name the system of each run:
path 1, J180 (8 x 26):
[[ 78  35  -6   4 -28   6  -2   5 -40  26 -19 -27  18   3 -12 -17   6  17
  -38  14   1 -11 -42 -28  -7  54]
 [ 21  40   8  10 -30  38 -27  32   5   6  54 -48 -44  -2  -9  38 -30 -26
  -36   1   1 -10  34   6 -16  -2]
 [-32  41 -31  30 -20  29  -2 -29 -61 -50   5  13 -26 -25  -4  22  24  13
   25 -18 -23  37  23  22 -13  -3]
 [ -6 -24 -27 -20 -53  14  24   0 -30  16 -11   5  26   2 -64 -19  12   9
  -10 -51 -51  -8 -24 -17 -11  40]
 [  6 -15   4 -17 -31  34 -23  40  46 -28  54   2   5   9 -38  18  14  39
  -45   6 -10 -53  -3   7  17 -12]
 [-67   7  29  36  13  10 -24 -33  -2 -16  39  20  11 -50  13  35  20  28
   27 -19  25 -29   8  -4 -11  25]
 [-65 -63  -8  -7   0   1  25   5   9  33 -35  16  -4 -37  -9 -16  -4 -15
   25 -60 -27  -7  -4 -12   4 -25]
 [ 14 -20 -40 -10  30   8   6  10  65 -11 -16  36  29   0  -5 -41  14  35
    1  34 -21 -32 -37  18  28 -37]]
path 2, J543 (8 x 26):
[[  3  29  10   0  -3   6 -12   2 -11 -70  46  24 -20  38   6  36  24  22
   -4  37   3  25  31  32  18 -34]
 [-26  11  33  -1  -5 -43  18 -46 -62  -9  20  14  18  35  -5  35  18 -18
   30  -8  11  46  18 -12 -17  37]
 [ -3 -48  23 -35  -8 -27  31  27 -10 -21  -6  26 -10  60  -8  15  16 -10
   -7   3 -15  37  18   1  34 -62]
 [  1  24  -3  -9   7 -21   1 -34   7 -55  51  42  36  53 -20  14  32  30
   10  44  -9   8  -1  21   9  10]
 [-15 -26  71 -14  16 -58   4 -15 -22 -11   2   7  10  33  29  29  15  -6
    9   5  55  25  22 -15   3  12]
 [ -7  -8   0 -15  29 -26  28   6  27  -3  36  26  -5  57  -1  22 -12 -41
   19  37 -24  30  20  13  20 -62]
 [ 35  20  -8 -13  26 -42  12 -37 -15 -41 -18  28  36  54  12 -17  26  18
   18  49  15  36 -10  18   8  17]
 [ 31 -12  68 -19  -1 -42   4  19  -7  18  30 -10   6  57  14  39   0 -21
  -27  31  31   9   2 -34  13  -6]]
path 3, J145 (8 x 26):
[[ 22  42  -5   6  29  -4 -20 -30  46 -10  43  10  47  11   0  -5   6  28
    1  51  18 -36 -24   5  -7  39]
 [-15 -32  61 -11 -11 -20 -18  19 -13   9  -5 -42 -28  -2  23  25 -18 -22
  -18 -34  58   8  46 -10 -12  13]
 [ 24  25 -36   7  23   5  30  15  10   7   5  14 -29  26   9   3 -18 -42
   13  46 -47  37   2  13  19 -74]
 [ 38  26 -22 -23 -14 -17  -8 -33 -18 -35 -26  -9  31  29 -17 -37  11  28
   -9   4  23  16  -3  22 -17  74]
 [ 20 -26  54 -12 -33   8  -7  56   5  21  44 -19  -8  16 -16  41   2   3
  -55  -1   5 -39  -6 -35  17 -15]
 [-39  29 -35   9  12  21  -9 -16  19 -46  36   5 -31   0  -1  15 -16 -21
   28   3 -13  23  54  50 -10 -24]
 [ 17   8  16   1 -20 -34  28 -26 -90   2 -28  17  16  28  -2  11  31   3
    6  -3  -6  48 -18 -30   0  24]
 [ -1 -49 -18 -45 -21   6  12  27  61   7  20   9  27  27 -57 -20  -7   5
  -21 -13 -36 -39 -10   6  12  -3]]
path 4, J999 (8 x 26):
[[-43  31 -21  16   7  14  -5 -27 -30 -51   4   8 -37 -10  15  19   3  -9
   36 -11   2  47  56  44 -14 -11]
 [ 10 -38  15 -18 -16 -34  42   7 -53  28 -51  17  13  23  -6 -11  21  -4
   -1 -17 -20  30 -29 -38  16 -13]
 [ 23 -13 -18 -40 -18  12 -10  21  69 -12  48  -9  22  42 -48 -12 -14   8
  -31  10 -13 -36   4  22   2  18]
 [-32  15  39  35  25   5 -25 -12 -10 -40  30  26  -4 -25  42  39  36  41
   10  23  39  -9   8   3  13 -18]
 [-38 -19   8  -6   9 -35  31 -23 -20  42 -10 -12  -6   9   4   8 -32 -72
   41 -33  -6  39  27 -13 -22   7]
 [ 37 -31 -38 -33   1   3  15  36  36 -23 -49  16  -4  27  -8 -49   8  18
  -21  17 -23   8 -11  27  30 -54]
 [ 10  22  20   7  18 -17 -15 -32  18  -1  40  18  59   7  -3   4  20  36
    0  33  20 -38 -36 -17  -5  56]
 [-18  -2  36   7  13   0 -25  15  14   5   3 -43 -44 -22  40  21 -34 -34
   -2 -20  53   6  55  11 -16  -1]]
path 5, J905 (8 x 26):
[[ -2 -33  37 -41 -20 -30  13  11  21  -2  57   3  19  73 -39  27  -5 -20
  -17   4  -3  -3  18  -6   7   3]
 [-44  -8  16   3  39 -19   7  -8  15 -36  27  38 -15  21  27  34   9 -12
   36  28   4  31  32  22  20 -65]
 [-19  -6  23 -10  18 -60  36 -46 -34  21   0  19  31  40   2   8   2 -36
   41   3   1  41   1 -18 -10  28]
 [ 20 -49  20 -51  -5 -38  25  28  27  -8   0  13   8  75 -14  -5   2 -13
  -18  17  -5  18   9   3  28 -39]
 [-13  17  28   7  44 -29  -1 -23  21 -31  50  39  20  32  24  33  19   7
   23  58  18   6   3   4  16 -23]
 [-17 -12  48 -20   1 -54  12 -20 -33   5  10 -12  -5  46   9  30 -11 -48
   18 -11  31  47  39  -6 -12  18]
 [ 26 -12  -5 -22  16 -27  39  20   1   6  -5  22  -8  63   1   2  -2 -32
    2  40 -29  40  -1  -2  30 -66]
 [ 11  17  15 -13  20 -43  -1 -38  -3 -51  23  32  36  59   3   8  27  25
   12  46  23  24   4  15   9  22]]
path 6, J167 (8 x 26):
[[  8 -18  26   9  30 -10   9  29  33  70   0 -25 -22 -10  34  12 -40 -57
   -2   9  12 -11   0 -28   5 -39]
 [ 12  48 -43  16  49  -3  -6 -42  27  10 -19 -10  11 -18  33 -36 -31 -24
   37  23  17  10   3  25 -28  32]
 [ 76  17  -4   7  -4   7   0  26 -25  25 -61 -19  -4 -15  26 -29   8  20
  -36  24  15  -4 -41 -22  10   2]
 [ 44  60 -27  13 -21  40  -7  20   9  22  51 -32 -22   9 -20  19 -30 -35
  -26  24 -32 -10   3   1 -15  -2]
 [  7  45  -1  28 -14  26 -29  -4 -50 -43 -21 -25 -46 -31  33  14   4  11
   -4  -9  33  30  35  22 -18  11]
 [ 12  19 -23   5 -40  11  33  -5 -84   4 -19  13  -6  10 -34   8  24  -2
    0 -14 -56  38 -22 -20   0  -1]
 [-11   0 -38  -6 -32  48 -12  22  16 -56  24  18 -18  -6 -37   0  18  40
  -19 -12 -36 -13  16  37  14 -31]
 [-53  -8  52  23 -24   4 -11 -14 -45 -16  41  19   3 -26  -4  57  38  31
    1 -31   8 -15   3 -23   0  15]]
path 7, J292 (8 x 26):
[[-65 -43   6  -3  32  -2  -9  -6  73  20   8  -3   1 -37  14  -8 -28 -22
   30 -30  19 -31  22  13  -7  -9]
 [-17   1  19  34  65 -24   8 -25  10  29 -20  27  15 -32  61   1   7  -5
   41  31  23   1 -28 -20   9 -26]
 [ 29   3   1 -14  41 -26  -7  -7  66  44 -12 -31  22   7  23 -30 -45 -32
    4  21  40 -21  -1   2 -18  33]
 [ 47  37  15  24  37   9 -29  20  19  -8 -15 -16 -30 -17  65   2  -8   6
  -17  55  49   0   2  10  13 -31]
 [ 49  71 -15   8   8  -9  -5 -22 -20  12  15 -39  -8  27  15   6 -31 -43
    0  34  14  34  17   6 -29  38]
 [ 66  13 -14 -19 -19   3  -2  34 -25 -29 -50 -26 -37  32  14 -21   1   0
  -35  21  10  42  17  23  12 -24]
 [ 51  57 -28  -1 -40  24   1   1 -30 -27  40   0   5  40 -41  12  12  16
  -29  30 -39   9  -9   6  -3  16]
 [ -3  -7   2 -21 -64  14  -9  13 -56 -47 -11 -16 -23  12 -32   8  19  22
  -26 -48   2  22  36  14 -11  28]]
path 8, J292 (8 x 26):
[[ 39 -39 -23 -50 -13 -16  27  29  35  27 -39 -14  12  38 -30 -48 -23 -24
  -23  -8 -18   1 -10   2   8  -5]
 [ 12  29 -11  25   2  41 -32  12  20 -46  27  22   3 -26   6  10  34  64
  -20  33   3 -39 -17  16  17 -16]
 [-25  17  35   9 -25 -10  -7 -29 -52  23  18 -32   0 -12  -6  31 -10 -27
   10 -43  21  15  26 -22 -38  65]
 [  0 -40 -17 -13   3   3  33  42   7  16 -40   9 -37   9   3  -8 -11 -32
    4  -5 -34  27   9   6  26 -83]
 [  6  30 -46   4  16   6   4 -40  21 -26  14  38  51   4 -22 -28  23  41
   18  32 -21 -18 -36  17   2  31]
 [  2 -30  60  -9 -28  -6 -25  19 -17  14 -14 -32   2 -20   8  10   7  20
  -36 -40  54 -30   5 -28  -7  48]
 [-25  16 -12  24   7  26   8  20  16  23  49  -1 -39 -12   4  40 -26 -46
   15   6 -38   5  19  -1   5 -64]
 [-14   7 -43  -7  26 -26  16 -52 -15 -30 -53  26  23   0  12 -46  14  11
   46  -3   3  40  -1  30  -8  25]]
path 9, J167 (8 x 26):
[[ 17  24 -27 -17  16   3 -24 -18  69 -27  36  -1  37  21 -21 -24  -9  22
   -4  30  10 -33   4  35 -12  44]
 [ 28 -15  72   1  -2 -28 -13  28 -27  19 -17 -26 -18   6  43  27   6   1
  -32   9  59   5   4 -36  12  -3]
 [ 12  31 -36 -16   6 -20  27 -24   8  18  20 -12   3  48 -22  -6 -39 -64
   26  15 -30  42  21  19 -18   8]
 [ 35   8  -9  -1  21   4 -20   6  -2 -60 -47  15  -8   1  39 -26  32  55
  -13  35  37  12   2  30  22 -19]
 [ 39  21  24  -8 -39 -11  11   4 -35  25  51  -8  27  41 -41  31   7  -7
  -30  15 -22 -11 -27 -40  -5  38]
 [ -8 -10  -1 -22  -9   9 -16  25  24 -47   7 -28 -47  21   3   8 -25 -19
  -13 -14  21  23  69  49  -2 -29]
 [-13  21  17  20  16 -34  18 -47 -67 -22   0  42  20  17  20  21  41  14
   32  22   4  41 -12 -13   4   7]
 [ 20 -41 -22 -56 -41   3  11  24  21 -18 -16  -2  20  42 -56 -36   4  19
  -32 -25 -24 -10   1  16  12  14]]
path 10, J543 (8 x 26):
[[-53 -41 -18 -26 -12  14   9  13  60   0  34   1  -7   5 -41   1 -27 -25
   11 -40 -31 -19  36  23  -3 -21]
 [-25   9 -21  27  35   5  -1 -33  -7 -30 -34  47  19 -44  33 -19  40  51
   36  12   9  -2 -27  10  12 -11]
 [-14 -43  35 -17  -3 -28  15   3  22  69  13  -5  40   4 -19   1 -14 -21
   -2 -21   0 -36 -32 -48  -6  32]
 [  0 -21 -23 -15  35  11 -19  25  84 -30 -20  -1 -17  -6  22 -29 -16  11
   -3  20  21 -17  22  43  14 -46]
 [ 10  56  -1  42  37  -3  -2 -42  -6  38  13   4  29 -31  30   5  -1  -4
   26  34  11 -15 -39 -25 -18  36]
 [ 31 -38   8 -35  -6 -17  12  32  19  45 -52 -41 -14  12   4 -32 -38 -42
  -21 -20  18   8  11  -7  -3   0]
 [ 44  58 -45  25   6  46 -15  21  22 -18  19   0 -19  -9   6  -2  -2  16
  -21  52 -23 -15 -13  22   8 -36]
 [ 18  33  11   6 -22  -8 -14 -28 -48  16 -18 -39   8 -16   1  -5 -10  -6
   -6 -28  33   8   5 -12 -38  89]]
path 11, J180 (8 x 26):
[[-23 -33  51 -11  -3 -41  14 -19 -32 -27  12  45  34  34  -4  28  50  34
    9   6  13   9 -12 -20  22   2]
 [-41 -56  42 -37  13 -44  13  -4  49  18  32   5  22  40 -13  11 -18 -34
   13 -17  18  -9  22  -7   0   7]
 [-20 -41  31 -15  38 -36   8   5  18 -40 -14  40  -1  31  36   8  25  17
   16  26  27  23  14  12  33 -56]
 [ -4 -18  21 -15  45 -66  24 -40  18  28  -9  19  48  34  20 -13  -4 -29
   36  21  25  15 -11 -14  -3  23]
 [ 30 -40  36 -33  22 -40   8  35  24   9 -36 -14 -17  44  34 -10 -14 -26
  -17  22  39  23  21   0  21 -41]
 [ 30  39   6   6  47 -42  11 -30  -3  -8   9  11  10  45  35  12  -3 -27
   28  67  18  43   4   4   4 -12]
 [ 29  -5  22 -27  -4 -43  10  -2 -34   6 -43 -32 -14  39  17 -11 -17 -35
   -5  -6  39  52  26   0 -13  25]
 [ 49  24   5 -14  -7 -21  26  17 -26  -4  25   1 -13  72  -6  23  -4 -32
  -12  47 -23  46   8  -2  14 -39]]
path 12, J145 (8 x 26):
[[ 14  39   3  -5  17 -10  -3  -5  32   1  61 -20 -14  45   1  30 -39 -56
    9  36   2  19  37  21 -11 -12]
 [ 40  11   3 -26 -22 -26   6   1 -52 -40 -33 -13 -18  56   1  -5   7  -5
  -13   7  18  65  31  21   0   6]
 [ 47  12  -1 -29 -27  -2  10  21  14  -2  57   6  22  69 -49  15   3  -1
  -35  35 -32 -14 -14  -9  11   5]
 [-21  -1  19 -21 -28   3 -25   1   1 -72  39  -1 -12  30 -17  26  12  23
  -16 -16  25   7  55  38  -3  16]
 [-19   8  32   3 -11 -27  30  -9 -52  -1  50  24  -3  46 -14  58  16 -28
   14  11 -31  35   9 -23   8 -25]
 [-24 -40 -26 -50  -9 -27  25 -16  17 -38  -7  30  25  52 -44 -25   8   2
   19 -19 -24  26  23  33   6   0]
 [  1 -23  46 -12   6 -27   2   0  -4 -31  23  44  33  33   0  25  50  49
  -12  32  15 -12 -25 -17  31 -13]
 [-56 -33  31 -20  24 -36  -1 -21  53   3  48   7  19  27  -1  20 -21 -33
   28  -8  22  -7  35   8  -8   9]]
path 13, J999 (8 x 26):
[[ 29  13   1   2  22  18 -27  24  43 -52  11  17  -9   3  25  -1  22  50
  -22  54  25 -20  -1  29  29 -40]
 [-28  27  32  21  24 -38   3 -57 -30  18  19  -1  22  -2  21  25  -3 -27
   40  -3  30  18   8 -18 -28  50]
 [ 26 -29  -7 -28  -7  -4   9  44   9   4 -53 -30 -43  20  11 -22 -26 -36
  -19 -14   7  35  33  19   7 -43]
 [ 46  38 -31  -1   9  -8  13 -19  -3 -20  15  35  39  39 -15 -11  28  29
    3  58 -28   4 -42   3  14   5]
 [ -8 -11  50 -14 -17 -14 -35  -5  -7 -15   8 -33   6  -3   8  10  -1  15
  -22 -29  70 -15  32   2 -19  66]
 [ 14  27  10  17  10   2  14  26 -16  14  28  -6 -43  22  24  42 -17 -49
    2  36 -18  37  17  -6  11 -71]
 [-10   0 -45 -25 -15 -16  19 -38 -29 -50 -32  26  21  27 -30 -33  25  21
   24 -17 -22  41  10  33  -8  31]
 [ 33 -41  65 -22 -19 -21  -1  40   3  23   5  -8  15  25   1  16  14  17
  -47   5  28 -30 -23 -39  23   2]]
path 14, J905 (8 x 26):
[[ -4  17  14  -6   6 -32   4 -33   4  48  21 -36  17  16  -4   6 -40 -60
   22 -13  18   5  15 -12 -38  63]
 [ 26 -38  -2 -23   5  -5  13  47   9 -11 -60   5 -33  16  23 -21   7   1
  -18  10   2  27   6  11  36 -74]
 [ 29  59  -6  21  30 -10  -8 -39   8   1  40  18  46  13   6   6  11  16
   11  59   5 -18 -35  -8  -5  38]
 [  2 -24  45 -23 -33 -11 -19  27 -25 -19  -1 -39 -33  20   3  20  -8  -7
  -32 -34  47  22  55   4  -9  16]
 [ 17  41 -33  30  17  18  26   8  -5  23  20  20 -21  -2   8  18  -6 -31
   18  43 -54  17 -18  -4  14 -63]
 [  4  10 -20 -23 -12 -22  -1 -42 -30 -54 -29   4  24  28 -11 -31  21  28
   12 -12  23  32  18  30 -16  61]
 [  5 -25  38  -3 -40  12  12  47 -19  26  40   5  -6  15 -29  45  17   4
  -40  -6 -28 -23 -21 -43  20 -31]
 [-37  27 -44   1  25  13 -10 -31  41 -44  33  10  -8   2  -2  -3 -21 -15
   38   7  -9  10  44  55 -16  -7]]

runs to name:
path 15 (2 x 26):
[[ 13  55 -17  55  14  25   0 -16 -55  11 -30   6 -14 -57  36   4  18  15
   14  16  -6  11 -29 -17  -2  -5]
 [ 22  12 -48  -7 -27  26   4  11  12  44 -22 -43 -10 -21 -28 -35 -43 -34
  -10 -34 -26  -8   0   5 -26  30]]
  J180
path 16 (2 x 26):
[[-20  33  36  24 -10 -19  10 -37 -71  -2  47  18  14  15  -1  55  25  -3
   21   4  -4  22  -3 -29 -13  29]
 [-32 -52  -2 -48 -36 -11  17  13   8  -5  -3 -13 -10  34 -42  -5 -20 -31
   -2 -54 -14  19  44  16  -9   5]]
  J180
path 17 (2 x 26):
[[ 12 -44  52  -5  26 -20 -12  32  23   8 -39   3  -1 -11  50  -6  15  22
  -23  14  53 -21 -12 -18  29 -32]
 [ -2  39 -27   5  38 -16   6 -35  46  24  46  -7  17  22   2  -1 -40 -52
   36  33  -8   7   9  16 -19  13]]
  J999
path 18 (2 x 26):
[[ -5  39 -17  -1 -24   7   0 -26   8  14  70 -22  13  22 -44  21 -32 -38
    7 -10 -24  -9  19   4 -34  54]
 [-30 -41  -3  -7 -17  13  13  24 -32 -39 -45  21 -40 -13   8   2  26  19
    6 -32  -9  34  26  19  22 -59]]
  J905
path 19 (2 x 26):
[[ 26 -13 -26 -33 -39 -19  41  -2 -40  11 -12   4  16  55 -52 -16   5 -20
   -4 -11 -49  35 -12 -11   0  14]
 [ 26  -5  22 -18 -27  14 -24  30  -4 -66  15  13  -5  26  -9  15  42  60
  -45  18  20 -10   7  14  27 -11]]
  J543
path 20 (2 x 26):
[[ -1 -33  27 -22 -38 -13  19  18 -47 -37  10  34   5  45 -28  26  48  34
  -18  -3 -21  22  -6 -12  30 -28]
 [-46 -28  10 -33 -16 -10  -1  -7  31 -45  62  23  17  44 -46  22  12   9
    8 -13 -13  -8  35  26   4   4]]
  J167
path 21 (2 x 26):
[[ -7   8  -6 -10 -31   8  23  11   5  29  68  -5   4  38 -55  31 -20 -43
   -7  -5 -57  -5   3 -12  -6  -3]
 [-23 -12   2 -19 -22  10 -26  -1  -4 -86   3  14  -6  14 -14   3  31  52
  -10 -16  20   5  37  41   8   7]]
  J180
path 22 (2 x 26):
[[-16 -16  50   2  11 -12 -10   0  45  37  68   2  36   3  -5  32  -7  -3
   -9   9  15 -57 -18 -34   0  23]
 [-50   1 -11  13  32  15 -17  -4  35 -29   2   0 -41 -31  35   5 -18 -18
   32  -8  18  13  54  44  -7 -41]]
  J999
path 23 (2 x 26):
[[-28  -3 -35  -7  31 -33  32 -48  13  29 -12  10  24  13  -6 -27 -27 -53
   58  -6 -21  32   4  10 -19  17]
 [ 56 -36   6 -34 -11 -12   5  45   4 -15 -62  -1  -7  28   7 -34  17  28
  -42  17  15   8 -13   3  29 -27]]
  J180
path 24 (2 x 26):
[[ -6  -4  37  22  25 -33  10 -26 -53  28 -58   6   8 -30  51  -2  16   1
   22  -7  38  20 -22 -35  -3  18]
 [ 31  -5 -22 -17  12   2   8  34  69  56   9 -28   0  14  -9 -22 -49 -47
  -16  18 -15 -28  -6  -4   1 -20]]
  J292
path 25 (2 x 26):
[[ 33  53   6  33  28  20 -35  13  12 -16   3 -23 -40 -21  59  13 -13  -1
  -11  43  43   6  20  19  -1 -24]
 [  2  44 -24  28   2   0  17 -31 -64  29 -33 -16 -18 -26  16  -3 -15 -38
   30 -13 -11  43   0 -11 -27  23]]
  J180
path 26 (2 x 26):
[[ 33  24  27 -11 -36   0 -32   1 -41 -51   8 -30  -7  23   0  14  16  28
  -37  -3  45  15  29  13 -11  50]
 [ 12  10  16  -6 -45   6  18  33 -50  -1  38 -10 -38  41 -25  49  -2 -31
  -22  -2 -33  36  25 -11   7 -33]]
  J292
path 27 (2 x 26):
[[  7   3  14  14  39  -1   6  32  36  22  16   0 -37   4  42  22 -22 -41
    1  42   2   7  12   0  22 -82]
 [ 22  38  -6   6  37 -40   5 -50 -24 -14 -33   3  20  17  37 -20   4  -7
   35  31  34  44   2  14 -15  40]]
  J905
path 28 (2 x 26):
[[ -4  35 -61  -2  -9  19  -8 -41  -4 -25 -18 -11  13 -19 -22 -38  -8  12
   17 -24  -5   2  12  37 -33  66]
 [ -2 -38  19   2 -45  30   2  41 -33  14 -22   2 -10 -35 -19   7  31  39
  -40 -41 -16 -28 -28 -33  17 -13]]
  J905
path 29 (2 x 26):
[[-19  48  -3  29  21   7 -13 -25  10  24  43 -32 -26 -19  22  30 -43 -55
   27   3  12   9  36   9 -32  13]
 [ 19 -15 -17  -7  -4 -12  26   5 -53   2 -91   1 -21   1  18 -31   6  -8
    6 -17  -4  53  -1   0   9 -22]]
  J905
path 30 (2 x 26):
[[  0 -17  64  20  14  -1 -10  34  15  36  34   3  -3 -17  29  44   8   2
  -20  20  20 -40 -20 -42  23 -34]
 [-41  21 -21   3  36  -8  -6 -36  43  -5  26  -9  -9   0  15   0 -39 -46
   45  -1  14  17  50  38 -27   8]]
  J292
path 31 (2 x 26):
[[ -7 -27  18   5   7 -10  22  13 -26 -25  -9  56   2  14  10  20  50  37
    2  24 -21  12 -26 -17  42 -65]
 [-19 -17  13 -34  -3 -36   2 -31  37 -13  50  13  52  49 -41   3   3   4
    8  -3   4 -17   6   5 -10  53]]
  J543
path 32 (2 x 26):
[[-28  34 -18  52  18  26   8 -27 -23  41  14  22   4 -58  10  14   8  -3
   33   4 -33 -16 -39 -28  -8  -7]
 [  0 -32 -27 -40 -26  -3  -3  -1  12  -6 -48 -27  12   1 -31 -50 -16  -3
  -10 -52  11   2  23  22 -20  53]]
  J905
